In the rows, 128 means zero.
The rows of R fall into several groups, which share some directions, and each row is roughly a mix of its group's hidden directions, except some rows that fit no group.
R, 169 rows:
[[130 123 127 150  88 101 119 114 127  84 150]
 [105 167 127 122 126  92 141 132 108 116 166]
 [116 126 101 154 149 106 172 111 103 111 131]
 [125 106 123 160 173 126 157 141 119  97 131]
 [136 133  93 129 113 142 162 146 155 155 158]
 [111 136 110 136 100 102 121  74 121 130 109]
 [111 103  95 152 168 135 129 149 110 153 133]
 [123 146 114 143  85 161 115 145 143 134 162]
 [160 128 134 121 166 127  85 149 148 147 130]
 [122 107 140 125 166  93 127 143 119 140  86]
 [107 121 100 120 134 119  94 100 110  87 143]
 [134  92 142 137 103 116  91 123 122 171 129]
 [122 141 122 148 147 126 161 148  92 130  85]
 [144 112 139 121 114 164 152 145 151 172 121]
 [134 110 103 100 143 115  96  98 120 136 165]
 [158 173 102 140 138 114 105 110 125 114 106]
 [129 101 134 147 177 119 127 162 105 143 136]
 [162 157 145 109 129 140 106 115 100 165 126]
 [151 142 133 126 145 155  88 119 131 173 119]
 [137 153 135  95 122 136 149 118 156 175 117]
 [176 151 128 124 114 140 160 114 135 158 144]
 [100 140 162 123 137 127  89 138 141 105  96]
 [137 121 109 140 144 116 159 156 118  85 157]
 [127 108 145 154 121  87 110 123  89 132 104]
 [144 109 104 169 139 117 144 153 128 160 153]
 [126 108  71 145 118 134 155 143 141 137 110]
 [147 177 159 133 149 129 127 147 137 159 136]
 [154 126  83 141 112 136 166 136 146 150 123]
 [101 150 151 128 139 115 151 162 107 163 142]
 [142 136 156  97 129 110 112  90  96 103 125]
 [106  88 101 102 137 109 107 126 147 145 153]
 [141 115 121  95 165 167 140 160 127 127 125]
 [112 120 155 181 133 142 133 108 125 135  96]
 [126 111  83 146 109 102 132 143 152  95 129]
 [120 152  97  81 127 126 107 154 108 112 123]
 [119 154 151 103 138  94 160 110  96 126 120]
 [130 162 101 126 130 117  86 137 149 164 133]
 [128 136 113  77 119 143 130 155 129  88 123]
 [121 153 136 128 114 152 157  85 126 152 157]
 [129 113 118 171 171 124 145 150 149 127 142]
 [133 132 155  96 164 140 126 130  80 130 128]
 [141 123 108 100 120 106 129 111  80  96 136]
 [129 130 139 113 148 136 162 164 168 137 102]
 [148 138 156 135 174 130 148 104 139 147 156]
 [147 161 123 118 106 159  80 118 128 141 132]
 [ 72 153 124 118 120 117 116 143 130 108 100]
 [102  85 129 162 135 124 145 134 123 152 158]
 [128 153 126 137 145  92 104 106  99  91 126]
 [132 103 150 129 129 113  97  99  95 122 164]
 [166 137 140 115 147 132  76 147 120 115 135]
 [121 119  95 167 116 119 109 157 153 142 151]
 [125 124 125 140 139 130 175 145 172 135  99]
 [125  91 158 113 109 146 134 153 149 151 157]
 [145 113 144 154 119 122 114 128 178 125 165]
 [131 151 109 138 152 104 117 106 115  97 169]
 [121 110 128 135 119 117  84 169 155 117 107]
 [124 113 129 173  85 145 125 149 150 115 125]
 [112  99 105 180 132 113 140 134 131 105 145]
 [103 181 133 144 110 113 138 110 144 116 106]
 [113 159 146 142  82 111 113 127 130 145  97]
 [119 147 105 124  91 120 149  98 162 122 102]
 [104  98 152 130 122 140 143 181 115 132 140]
 [154 145 116 106 162  99 148 125  95 108 140]
 [143  91 169 135 134 128 140 106 125 149  94]
 [131 124 105 146 175 128 120 166 146 154 133]
 [123 112 129 103 100 118  71 130 113 113 122]
 [124 128 115  96 115 122  79 123 120 121 168]
 [174 138 118 162 109 107 150 133 107 129 145]
 [163 176 113 129 124 137 127 131 164 141 146]
 [158  91 124 101 133 129 113 112  91 125 154]
 [140 124 119 142 135 167 121 163 169 152 130]
 [129 123 126 126 165 189 139 111 125 119 130]
 [151 131  65 130 132 117 130 110 151 116 129]
 [100 125 103 126 138  96 145 137 113  79 118]
 [ 74 120 113 140 166 134 117 146 113 131 120]
 [126 152 124 143  97 179 133 161 129 121 135]
 [ 92 123  87  97 106 148 137 147 140 133 140]
 [154 114 144 121 104 130 164 140 142 153 168]
 [119 110 112 114 167  84 119 156 142 142 123]
 [139 147 132  77 152 145 148 153 151 123 123]
 [118 135 133 125  99 136 175 149 148 151  98]
 [139 121 166 132 120 140 143 114 120 180 152]
 [140 107 125 118  95 138 103 158  90 156 132]
 [129 140 144 127 125 106 169 136 114  78 111]
 [160 162 129 105 120 141  86 117 129 143 104]
 [144 115 146  93 112 126 100 108 140  92 156]
 [126 100 114 179 125  97 130 149 118 107 133]
 [139  94 132 156 142 154 160 123 153 120 159]
 [110 121 123 130 124 134 114 108 146  86  79]
 [140 134  94  92 124 102 165 142 110 146 130]
 [116 143 130  95 163 139 142 166 160 132 115]
 [124 131 135 118 119 130 126 155 161 136 187]
 [ 90 131 151 157 149 111 137 143 127  87 118]
 [128 136 125 105 108 104 172 105 115 165 131]
 [149 146 143 129 119 125 135 136 175 117 173]
 [168 157 155 124 143 125  87 111 122 126 139]
 [122 156 139 119  91 172 150 115 108 113 123]
 [119 142 126  97 103 108 157 119 144  82 119]
 [ 78  99 116 137  97 134 113 128 136 104 113]
 [132 136 142 162 161 111 162 131 122 150  94]
 [122 147 159 118 118 165 168 104 110 130 117]
 [150 148 128 149 173 119 153 150 147 104 137]
 [ 77 105 122 155 148 124 134 111 158 133 129]
 [130  88 137 136 140 122 126 166 157 165 121]
 [115 127 137 107  72 114 161 146 140 128 131]
 [134 115 111 141 143 150 156 170 148 110 160]
 [145 122 137 131 134 158 151  81 108  98 143]
 [103 128 130 162 131 108 162 136  82 122 133]
 [123 127 142 119 158 130 163 126 179 138 108]
 [146 166 125 141 145 101 109 153  94 114 111]
 [128 147 135 136 153 127 135 136  86 168  96]
 [125  98 142 151  97 147 114 137 122 174 142]
 [132 143 121  90 142  99  96 152 120 104 153]
 [136 174 148 137 135 145 140 154  87 118 129]
 [123 134 125 163  90 114 162 116 146 100 114]
 [108 131 120 182 106 129 168 126 128 138 119]
 [128 150 143 123 138 183 149 102 127 116 106]
 [146  99 127 133 123 123 148 131 141 128 189]
 [133 114 135 179 102 108 146 119 153 105 136]
 [113 160 139 114 137 136 130 111 172 102  98]
 [141 131  91  99 124 117 134  77 129 149 134]
 [152 136 162 149 138 103 125 157 156 122 159]
 [139 120 125 156 112 127  94  96 114 172 133]
 [125 160 124 119 145 167 136 159  99 150 114]
 [104 164 127 119 125 100 145 147  95 147 156]
 [133 162 110  88 131 164 133 108 129 110 147]
 [130 121 131  99  73 128 164 124 132 134 145]
 [147 124 157  94 141 141 170 130 121 125 160]
 [ 91 119  97 137 141 152 129 123 155 106  94]
 [154 110  97 123 110 158  99 141 142 161 136]
 [169 121 136 164 148 129 136 112 118 116 168]
 [151 147 100 131 141 135  74 121 149 112 132]
 [158 135 169 129 134 168 108 126 104 123 143]
 [140 128 123 147 111 164  95 152 166 115 114]
 [156 108 124 172 138 135 146 145 137 144 165]
 [125 111 129 107 153 107 126 127  71 137 150]
 [145 136 138  98 144  88  98  93 133 129 115]
 [115 113 141 149 107 130 104 140 158 177 117]
 [150 133 150 142 107 125 139  90 117 173 144]
 [140 119 146 118 160 169 168 127 140 118 109]
 [122 149 128 123 144 143 165 171 159 118 110]
 [108 100  95 135 108 143 100  91 150 126 128]
 [134 136 146 139 151 129 110 101 141 185 135]
 [118 129 121  81 157 119 106 132  87 137 129]
 [113 108 136 163 111  97 104 144 146 164 120]
 [139 126 160 133 121 117 139  79  94 137 151]
 [131 114 112 112 135  78  98 137  92 128 132]
 [158 159 173 142 131 126 159 150 125 129 132]
 [138 139 154 103 109 137 116 126 111  85 165]
 [120 118 134 123 137  62 121 128 137 145 105]
 [117 100 142 131 180 112 107 161 124 122 128]
 [136 126 139 146 135 133 168  82 136  96 142]
 [134 158 126 104 107  96 148  90 105 137 112]
 [113 149 122 138  98 131  99 176 118 145 111]
 [112  94 139 115 102 115 128 147  90 146  97]
 [102 155 119 134 171 108 138 137 122 108  93]
 [ 87 140 146 105  94 135 155 134 148 119 106]
 [135 110 133 122 110 139 100 117 175  88 124]
 [106 164 126 145 128 181 133 144 141 127 112]
 [144 120 134 112 149 135 170  93 156 109 145]
 [123 129 117  93 141  78 117 118 159 147 132]
 [133 143 165 142 109 131 124  77 110 136 147]
 [118  81 128 100 143 113 148 133 164 114 137]
 [126 117  89 136 114 146 103 159  91 113 115]
 [150  98 138 124 122 136 113  82  90 126 144]
 [134 114 161 140 131  81 129 144  88 126 134]
 [113 135 126 164  84 119 110 121 154 146 152]
 [155 116 147 145 172 139 135 106 114 139 163]
 [ 89 112 154 121 168 112 135 138  98 137 139]]
In each list below, two rows fit none of the groups, and each other row fits one group, some only roughly. Which are they? Name them in the order they come.
  k_251: [139 145 114 134 131 116 119  87 133 181 114]
  k_73: [118 119 101  88 140 155 127 175 132 123 129]
  k_707: [109  96 137 137 155 145 108 170 133 105 111]
  k_793: [152 149 116 108 113 152 112 167 155 136 103]
  k_480: [136 130 100 172 139 137 109 158 130 156 104]
  k_102: [ 96 128 159 102 143 143 152 142 131 132  87]
  k_332: [140  98 129 118 136 148  98 113  75 138 128]
  k_420: [109 161 124 105 137 108 168 148 161 136 127]
  k_709: [115 119 125 138 139 105 144 120 182 165 120]
  k_48: [141 116  78 135 107 110 116 111 116 101 103]
  k_583: [117 144 163 145 149  92 145 111  98 149 132]

k_707 k_102
  k_163: [164 139 126 150 147 100 132 106  89 121 150]
  k_934: [131  87 115 119 154 142  99  97 108 144 146]
  k_995: [121 129 148 112 129 101 141 147 164 152  86]
  k_555: [131 142 133 153 180 101 134 116 116 101 145]
  k_509: [130 149 149 140 120 124 122 156 159 180 132]
  k_167: [141 110 153 101 114 127 111  75 128 109 140]
  k_565: [137 138 117 159 113  76 114 116 140  98 130]
  k_885: [134  92  90 145 138 127 153 101 137  97 139]
  k_113: [114 166 140 143 123 110 154 139 119 104  86]
  k_464: [130 129 103 144  97 115 100 144 112  86 152]
  k_215: [117  90 110 133 123 138 148 163 126 159  97]
  k_498: [133 105 153 145 126 120 103 159 171 152 133]

k_509 k_498
  k_554: [136 112 148 108 110 144 116  98 166 166 129]
  k_587: [129 155 131 129 107 113 137 124  93 177 149]
  k_511: [122 123 131 148 150 135 123  72 103 102 139]
  k_164: [144 132 134 131 115 170 166 165 136 108 138]
  k_3: [105 160 120 145 156 126 105 161 138 143  97]
  k_6: [139 126 170 102 130 174 118 107 123 126 147]
  k_833: [123 143 169 120 163 133 157 144 141  97 138]
  k_940: [130 153 124 148 105 130 124 137 159 176 104]
  k_95: [120 164 142 125 134 125 170 114 156 163 127]
  k_63: [120 116 106 132 117  77 103 133 154 150 148]
  k_531: [121 131 110 122 176  98 103 117 137 103 105]

k_587 k_531
  k_31: [127 120 117 111  85 137 118 171 155 145 144]
  k_857: [125 105 126 110 146  83  95 111 115 153 116]
  k_430: [163 115  86 122 115 141 135 131 138  95 156]
  k_895: [159 135 144  79 115 127  91 122 124 127 145]
  k_970: [118 113  97 110 121 100 154  87 107 116 141]
  k_90: [109 150 160 124 107 107 154 153 110 148  99]
  k_917: [175 117 140 130 123 133 116 141 113 177 140]
  k_610: [140 153 105  97  95 145 131 109 131 148 162]
  k_490: [143 132 167 127 138 173 158 113 129 140 108]
  k_238: [147 162 120 142 105 169 132 114 113 155 149]

k_895 k_238
  k_655: [128 141 132 111 159 144 137  77 110 106 111]
  k_791: [137 154 114 181 126 119 140 147 141 140  97]
  k_534: [116  93 123 127 103 108 112  91 112 157 107]
  k_945: [122 114 122 100 164 125  99 137 124 112  83]
  k_34: [128 117 168 127 108 133 148 156 173 141 122]
  k_159: [161 143 172 141 110 129 116  99 113 105 136]
  k_802: [113 153 125 136 151 132 103 127 161  90  96]
  k_851: [140 123 114 192 140 126 109 125 138 146 140]
  k_784: [135 120 111 131  84 107 105 153 132 141 166]
  k_234: [129 131 101 117 143 160  96 156 111 162 112]
  k_910: [141 134 153 100 118 148 120 125  94 141  82]

k_534 k_945
  k_371: [140 154 137  91 153 118 164 152 122 154 133]
  k_959: [123 170 144  97 143 147 127 107 118  90 121]
  k_811: [137 129 154 106 102 110 104 103 120  93  99]
  k_361: [117 153 170  82 138 126 132 121 109 143 114]
  k_415: [126  94 107 134 144 161 128 133 158 163 108]
  k_992: [116  93 143 162 114 123  96 146 139  99 110]
  k_719: [111 174 109 120 124 142 158 134 129 168 131]
  k_718: [109  78 147 129 118 104 144 144  95 135 139]
  k_878: [118 151 145 127 114 126 174  84 113 129 114]
  k_287: [130 153 100 100 132 111 119 140 108 107  83]

k_959 k_992
  k_98: [118 134 115 129  83 108 115 119 150  98 163]
  k_368: [142  98 115 118 119 121  86 152 136  89 143]
  k_21: [152 120 137 138 150 125 110 109 141 100 179]
  k_199: [132 149 141 111 158 119  83 154 149 103 122]
  k_97: [111 101 135 123 131 103 151 147 113  85 158]
  k_513: [123 153 116  91  95  91 102 119 135 137 137]
  k_357: [126 133 110 102  97 147 106 118  82 107 118]
  k_601: [102 128 130 162 140 127 140 109  96  97 161]
  k_375: [112 103 137 110  94 131 142  98 104  94 144]
  k_481: [128 127 112 114 190 146 150 130 135 106 125]

k_199 k_601
  k_81: [113 112 133 144 128 107 142  72 111 147 148]
  k_47: [127 135 147 101 127 115 115 159 125 160  82]
  k_154: [106 155 161 161 141 124 135 125 112 152  95]
  k_317: [134  91 127 158 159 107  99 147 120 110 111]
  k_805: [106 136 153  77 137 137 148  95 143 123 123]
  k_482: [136 126 143 146  73 155 123 144 144 154 137]
  k_581: [138 124 166 161 146 111 133 129  99 159 150]
  k_387: [ 87  99 108 118 117 105 118 119  95 104 122]
  k_65: [137 127 100 145  87 156 153 136 149 135 156]
  k_717: [122 139 106 161 133 148 148 173 132 156 115]
  k_53: [105 127 114 154 128 160  79 140 124 152 132]

k_154 k_65
  k_383: [118 124  88 101 108 104 135 168 151 131 128]
  k_520: [138 111 123 140 116 127 129 171 156  89 155]
  k_99: [145 135 166 105 126 137 116  85 127 133 161]
  k_441: [134 102 138 130 140 106 152 132 183 149 136]
  k_392: [131  88 119 122 132 166 126 146 161 121 159]
  k_698: [110 146 114 153 128  97 122 171 142 124  95]
  k_224: [102  76 120 134 124 154 121 145 127  99 146]
  k_518: [158 173 121 142 144 128 124 154 161 127 110]
  k_358: [152 155  94 150 110 119 127 142 162 117 100]
  k_856: [143 133 148 108 138 119 151 159 135 165  90]
  k_510: [160 152 154 150 148 104 140 108 100 145 143]

k_383 k_856
  k_567: [135 118 142 152 125  98 132 134 141 182 104]
  k_450: [112 116 160  92 139 128 164 129 117  98 146]
  k_250: [ 96  83 119 115 125 155 121 148 142 155 143]
  k_204: [102  96  94 142 129 106 146 145 117 113 161]
  k_438: [128 160 145 123 106 136 138 173 124 133  89]
  k_977: [135 109 111  99 172 118 124  98 100 113 140]
  k_496: [127 184 156 118 150 145 134 104 131 123 114]
  k_188: [147 189 138 119 146 135  98 123 131 136 129]
  k_609: [111 135 118 101 121 183 122 145 135 146 154]
  k_868: [ 90 135 119 140 157 149 159 131 123 140  89]
  k_809: [ 95 145 125 133 100 122 122 100 142 177 129]

k_567 k_809
  k_228: [127 139 119 125  90 123 117 182 148 146 138]
  k_169: [106 117 142 139 137  98 108 177 148 110 141]
  k_905: [128 156 121 148 140 122 166 136  84 102 130]
  k_82: [123 134 134 137 131  95 114  99 109  75 117]
  k_67: [ 91 120 121 110 129 139 141 135 161  79 123]
  k_526: [123 126  99 143 123 159 118 127 161 128 177]
  k_473: [157 137 123 157 143 100  98 116 116 135  89]
  k_210: [109 118 156 119 111 106  81  94 127 127 137]
  k_273: [135 161 103 118 132 117  95 166 117 111 153]
  k_175: [135 140 145  95 173 157 113 141 153 120 127]
  k_442: [150 125 126 102 132 170 127 159 161 113 110]
  k_160: [131 141 122 108 107 175 112 142 150 163 143]
  k_542: [ 94 109 158 155 121 102 132 144  91 121 133]

k_905 k_210
  k_660: [ 71 116 130 124 104 120 133 159 133 143 110]
  k_246: [117 115 146 180 102 161 118 135 129 149 126]
  k_881: [136 110 103  84 132 120 122 137 168 110 107]
  k_363: [128 136 140 162 141 151 170 130 115  90 114]
  k_179: [125 114 118 135 128 150 146 140 128  81 174]
  k_419: [129  99 128 143 110 116 188 139 144 128 119]
  k_25: [142  89 146 135 128 149 147 159 124 142 167]
  k_536: [121  89 119 168 114 142 106 146 124  97 142]
  k_810: [116 154 136 120 115 169 105 142 113 148  90]
  k_622: [139 139 133 122 150 149 102 157 129 166 165]
  k_162: [ 98 109 152 138 142 133 156 169 152 145 137]
  k_353: [124 112 157 128 154  83 130 142 133 168 129]
  k_848: [153 140 145 103 105 111  81 151 132 139 143]

k_179 k_353
  k_123: [132 119 160 124 154 150 109 144 119 167  96]
  k_425: [109 161 138 143 126  98 162 131 152 100 109]
  k_580: [145 133 167 116 117 148 117 124 172 125 161]
  k_88: [157 146 105 101 101 150 131 100 160 137 121]
  k_214: [129 174 114 113 126 137 134  95 114 133  88]
  k_299: [139 152 105 151 106 138 124  95 170 143 137]
  k_827: [ 84 150 110 145 125 145 140 134 128  85 112]
  k_58: [135 108 138 152  91 133 108 157  85 132 128]
  k_398: [122 144 143 145 127 112 116  93  78 141 150]
  k_277: [130 106 160 141 157 147 146 108  98 150 105]
  k_385: [152 116 116 136 122 133 135 112 180  89 129]
  k_290: [129 175 141 135 135 114 111 110 110 171 138]
  k_939: [163 150 168 150 125 153 113 150 139 144 127]

k_299 k_827
  k_564: [100 132 147 128  98 133 119 152 123  87  95]
  k_284: [118 113  97  95 151 101 156 142 107 109 141]
  k_15: [114 115 141 127 161 172 135 153 105 157 134]
  k_807: [125 104 106 136 107 138 127 139 158 102  81]
  k_544: [120 116 117 111 151 146  79 160 112 106 126]
  k_545: [ 98 128 108 144 131 137 108 133 128 171  86]
  k_62: [130 102 148 116  97 104 118 142 117 121 177]
  k_389: [ 84 123  92 130 146 106 120 109 142 108 105]
  k_912: [133 155 126 147  98 139 166 149 144  97 146]
  k_161: [151 143 115 165 117 155 132  94 155 106 118]

k_545 k_161
  k_500: [120 126  90  90 124 135 144 145 119 112  86]
  k_929: [ 97 135 139 170 130  97 122 106 149 139 102]
  k_979: [133 117 129 174 123 136 151 104 156 100 151]
  k_533: [104 105 127 115 139  86 106 165 128 151 137]
  k_351: [137 157 163 106 132 136 141 109 102 158 156]
  k_244: [118 131 125  68 131 159 132 122 156 136 131]
  k_768: [140 166 124 126 103 136 152 133 135 157  85]
  k_171: [150  69 108 150 127 131 130 112 133 107 130]
  k_790: [152  91  95 130 125 131 150 148 115 106 159]
  k_337: [139 110 113 130  85 119  80 142 130 150 123]
  k_14: [103 130 125 142 146 109 131 152 129 185 114]
  k_630: [104 132 147 176 148  93 126 119 109 114 117]

k_533 k_337
  k_5: [120 132 135 101 155 110 146  87 110 163 139]
  k_105: [152 106 117 106 177 125 148 100 113 139 132]
  k_495: [112  77 136 144 124 133 129 122 108 169 113]
  k_36: [141 134 113 151 140 122 140 132 178 147  91]
  k_984: [112 156 119 134 131 104 179 132 152 148 114]
  k_156: [144 144  82 106 109 124 112  92 129 118 108]
  k_239: [119 131 111 153 145  78 104 152 118 130 152]
  k_286: [141 150  98  84 128 114 138 104 119 100 111]
  k_469: [181 147 128 116 128 147 152 152 143 140 146]
  k_893: [ 94 137 105 113 142 113 136 115 161  90 106]
  k_314: [174 139 119 102 129 161 112 144 149 148 139]

k_105 k_495
